Each path below is one point turned by a fixed rotation once a step. After each direction that follows a path, write how fast that rotation turns it, in degrees a step (0 if it stays still).
Each turn is a multiple of 5 degrees from 10 to 175, or 0.
Each row of a path follows its step; steps can be skipped.

step 0: [3.19,-0.65,2.80,-0.50,-1.33,-1.57,-0.67,0.91,-0.27,3.27,-1.08,2.53,-1.72,0.40,-1.02,1.69,2.40,-0.39,1.24,-0.25,-0.89,-3.25,0.81,-2.30,0.60,-0.39,-1.49,-0.98,-0.65,-4.71,1.28,-1.67,1.24,0.62,-0.30,-1.41,-0.35,0.38,1.05,2.87,-1.39,-1.59,1.87,-1.13,1.42,0.11,-0.06,1.11,2.49,1.46,-2.28,-1.47]
step 1: [-0.61,1.36,-1.89,0.89,-1.24,-0.32,-0.63,-1.85,1.02,-1.90,-1.97,0.56,-3.87,1.14,1.14,-1.39,-0.18,-2.04,3.44,-0.63,1.86,-1.83,-2.06,-0.04,-0.64,-1.25,1.09,-1.55,-0.06,-1.40,-0.82,0.16,1.64,-1.38,-0.56,0.84,3.00,1.00,1.60,3.35,1.84,0.66,1.03,1.62,-2.22,0.41,-0.08,4.09,3.76,0.56,-0.02,1.29]
step 2: [-0.11,1.76,-0.08,-1.86,-1.22,1.11,1.47,-3.47,-2.92,-0.07,-0.81,-0.21,-0.02,-1.93,1.91,0.63,-0.63,-0.95,-1.26,-0.92,1.08,-0.30,0.09,-0.39,-3.41,-1.77,-1.72,0.94,0.32,4.09,-2.75,4.25,1.02,-3.05,-0.23,-0.14,1.20,-0.85,0.17,-1.38,1.69,-1.83,1.49,0.54,-0.35,2.91,-0.51,0.00,1.13,2.33,0.19,1.65]
step 3: [3.16,0.66,3.75,-0.70,-0.85,-1.19,1.44,-0.48,-2.96,1.61,-1.87,-0.45,1.30,0.84,-1.65,-1.07,-0.49,-0.47,0.25,-1.65,-1.55,-4.58,-0.16,-1.48,-0.74,0.10,-0.83,0.88,1.78,1.49,1.16,2.25,-1.35,0.45,0.04,0.56,-3.00,-2.21,0.49,-1.50,-2.09,0.44,-1.98,0.89,0.80,1.17,0.53,-2.94,3.22,-0.17,0.92,-2.47]
step 4: [-2.38,-1.03,0.18,1.19,0.25,-1.67,0.66,1.80,-3.22,0.77,0.63,0.81,-0.90,0.28,1.69,-1.00,-0.63,-0.13,-1.03,-0.57,-1.92,-5.29,-1.22,-1.83,0.53,1.10,0.27,-2.75,-0.78,-4.32,0.95,0.60,-1.48,1.42,0.35,1.94,0.06,-0.65,0.80,2.01,-0.50,-0.08,-1.76,3.51,-2.64,-2.03,-2.14,2.32,-0.03,0.18,1.45,-0.79]
step 5: [-0.58,-1.11,-3.20,1.99,-0.36,-3.64,1.36,-1.69,-1.60,-2.27,-0.16,0.29,-3.06,-2.76,0.34,1.13,1.01,-0.64,-2.26,1.37,-0.09,1.28,-0.49,-1.75,-1.99,1.66,-3.44,-1.09,-1.38,0.51,-0.04,-1.55,1.19,-0.22,-0.70,-0.40,1.29,-1.32,-0.41,3.51,0.56,0.78,-0.23,2.21,-1.13,2.55,-0.61,0.06,-1.04,3.79,0.31,2.48]
step 6: [4.68,-0.14,-0.27,-0.83,-1.29,-0.64,-0.09,-3.53,-4.19,0.45,-0.19,-0.20,-2.25,0.96,-3.84,0.00,-0.24,-0.40,-0.22,-0.03,0.35,0.61,1.64,-2.99,0.03,-2.17,-0.97,2.61,0.02,1.03,1.02,-1.98,-1.68,-1.45,-1.72,0.23,3.16,-0.32,1.04,-2.03,1.58,2.56,-0.21,-0.62,-0.22,2.63,-0.65,-1.06,-0.01,-0.79,-0.44,0.98]
step 7: [-1.69,-0.27,3.28,-1.55,-0.63,1.65,0.73,-0.19,0.32,-1.26,-1.45,1.85,0.53,0.80,-3.23,-1.76,-0.89,0.55,-2.06,-3.31,-2.10,-2.89,-1.30,-1.48,-0.43,-4.01,-0.05,-0.92,3.08,-1.69,-0.50,-0.77,0.44,2.61,-1.42,0.08,2.15,1.80,0.91,-2.53,-0.82,0.44,-0.40,0.04,-1.80,1.19,-2.20,0.95,0.19,-1.89,2.60,0.44]
step 8: [-4.02,-0.15,1.55,1.45,2.16,-0.14,-1.68,0.42,-0.09,-0.06,-2.81,-1.25,0.12,0.35,-0.15,1.40,0.49,1.22,-0.38,0.94,-1.80,-4.01,-1.11,-1.90,-1.51,-1.00,-0.95,-3.97,-1.13,2.71,1.10,-0.27,1.85,0.50,-0.18,-3.81,-0.03,-0.09,-0.88,1.91,-1.68,-2.73,0.72,1.11,-1.40,2.12,-1.70,0.18,-2.29,0.70,-1.37,0.39]
step 9: [4.44,-2.12,0.65,1.57,0.66,-0.81,-0.73,-0.65,-0.90,-0.93,0.77,-1.10,-2.24,2.83,3.21,3.51,-2.04,-0.12,1.55,-1.08,0.22,-1.37,0.00,-2.33,0.81,2.56,-2.24,-2.21,0.15,1.26,3.63,-0.08,0.62,-1.95,-0.40,-1.88,2.19,0.35,0.84,0.41,0.59,1.05,1.79,0.02,2.42,1.00,-0.09,0.17,-0.03,2.41,-0.52,-0.61]
Directions:
[-0.32,0.77,-0.57,-0.47,0.13,-0.15,0.55,-0.65,-0.24,-0.01,-0.28,-0.01,0.98,0.29,-0.85,-0.39,-0.88,0.07,-0.04,-0.87,-0.25,-0.80,0.25,0.06,0.20,0.54,0.34,-0.38,-0.65,0.04,-0.48,-0.24,0.00,0.14,-0.25,0.49,-0.69,0.17,-0.75,-0.49,0.06,-0.21,0.37,-1.33,0.43,0.48,-0.56,-0.17,0.02,-0.07,0.39,0.24]
85
[0.16,0.11,0.22,-0.07,0.13,-1.06,-0.37,0.32,0.01,-0.51,-0.52,-0.09,0.63,0.75,0.07,-0.03,0.22,-0.54,-0.45,-1.12,0.45,0.64,0.55,-0.02,0.17,-0.65,0.53,0.23,-0.35,0.41,0.05,0.24,-0.10,-0.29,-0.47,0.83,0.05,-0.02,0.96,-0.13,0.49,-0.14,-0.09,-0.14,-0.52,0.14,0.97,0.07,-0.77,1.16,-0.14,0.08]
90
[0.04,0.04,0.50,-0.23,0.51,-0.09,0.17,0.12,0.53,-0.23,-0.17,0.78,-0.08,-0.84,0.01,0.26,-0.31,-0.18,-1.31,1.06,-0.60,0.60,0.12,-0.90,-0.91,0.12,0.42,0.03,-0.26,0.34,-0.40,0.19,0.45,-0.07,-0.12,0.49,-0.33,-0.32,-0.50,-0.24,-1.12,-0.62,0.22,-0.39,-0.21,0.15,0.34,0.76,0.21,0.37,-0.27,0.36]
130
[-0.66,0.16,-0.17,1.04,-0.51,-0.19,1.59,0.34,0.61,0.29,-0.64,0.28,-0.31,0.03,0.17,-0.29,0.57,0.26,0.33,-0.26,0.28,0.17,-0.03,0.02,0.37,-0.31,-0.06,-0.96,-0.07,0.21,0.68,0.26,-0.55,-0.29,-0.89,0.12,-0.02,-0.33,-0.16,0.55,-0.42,-0.44,-0.13,-0.43,-0.34,-0.15,-0.42,0.88,-0.42,-0.52,-0.63,-0.01]
100
[-0.11,-1.33,0.55,0.31,0.05,0.80,-0.80,-0.12,0.05,0.15,-0.22,-0.37,-0.16,0.04,-0.33,-0.65,-0.42,-0.44,-0.31,-0.25,0.34,-0.22,-0.10,0.91,-0.01,0.07,0.20,-0.92,-0.86,-0.35,-0.24,-0.38,0.15,0.30,0.28,0.29,-0.29,0.46,-0.43,1.25,-0.24,-0.42,-0.52,-0.04,-0.97,0.03,-0.12,-0.01,0.35,0.51,-0.43,0.37]
100
[-1.04,-0.06,0.32,-0.18,-0.60,-0.04,-0.05,-0.67,0.41,-0.97,0.09,0.39,0.69,-0.54,1.14,-0.08,-0.22,0.19,0.17,0.65,-0.21,-0.29,0.39,0.14,0.36,0.11,0.43,0.48,-0.52,0.31,0.55,-0.20,-0.04,-0.33,-0.21,-0.70,0.45,-0.73,-0.79,0.48,0.85,0.22,0.21,-0.02,-0.75,0.72,-0.05,-0.56,-0.07,0.47,0.03,-0.25]
110
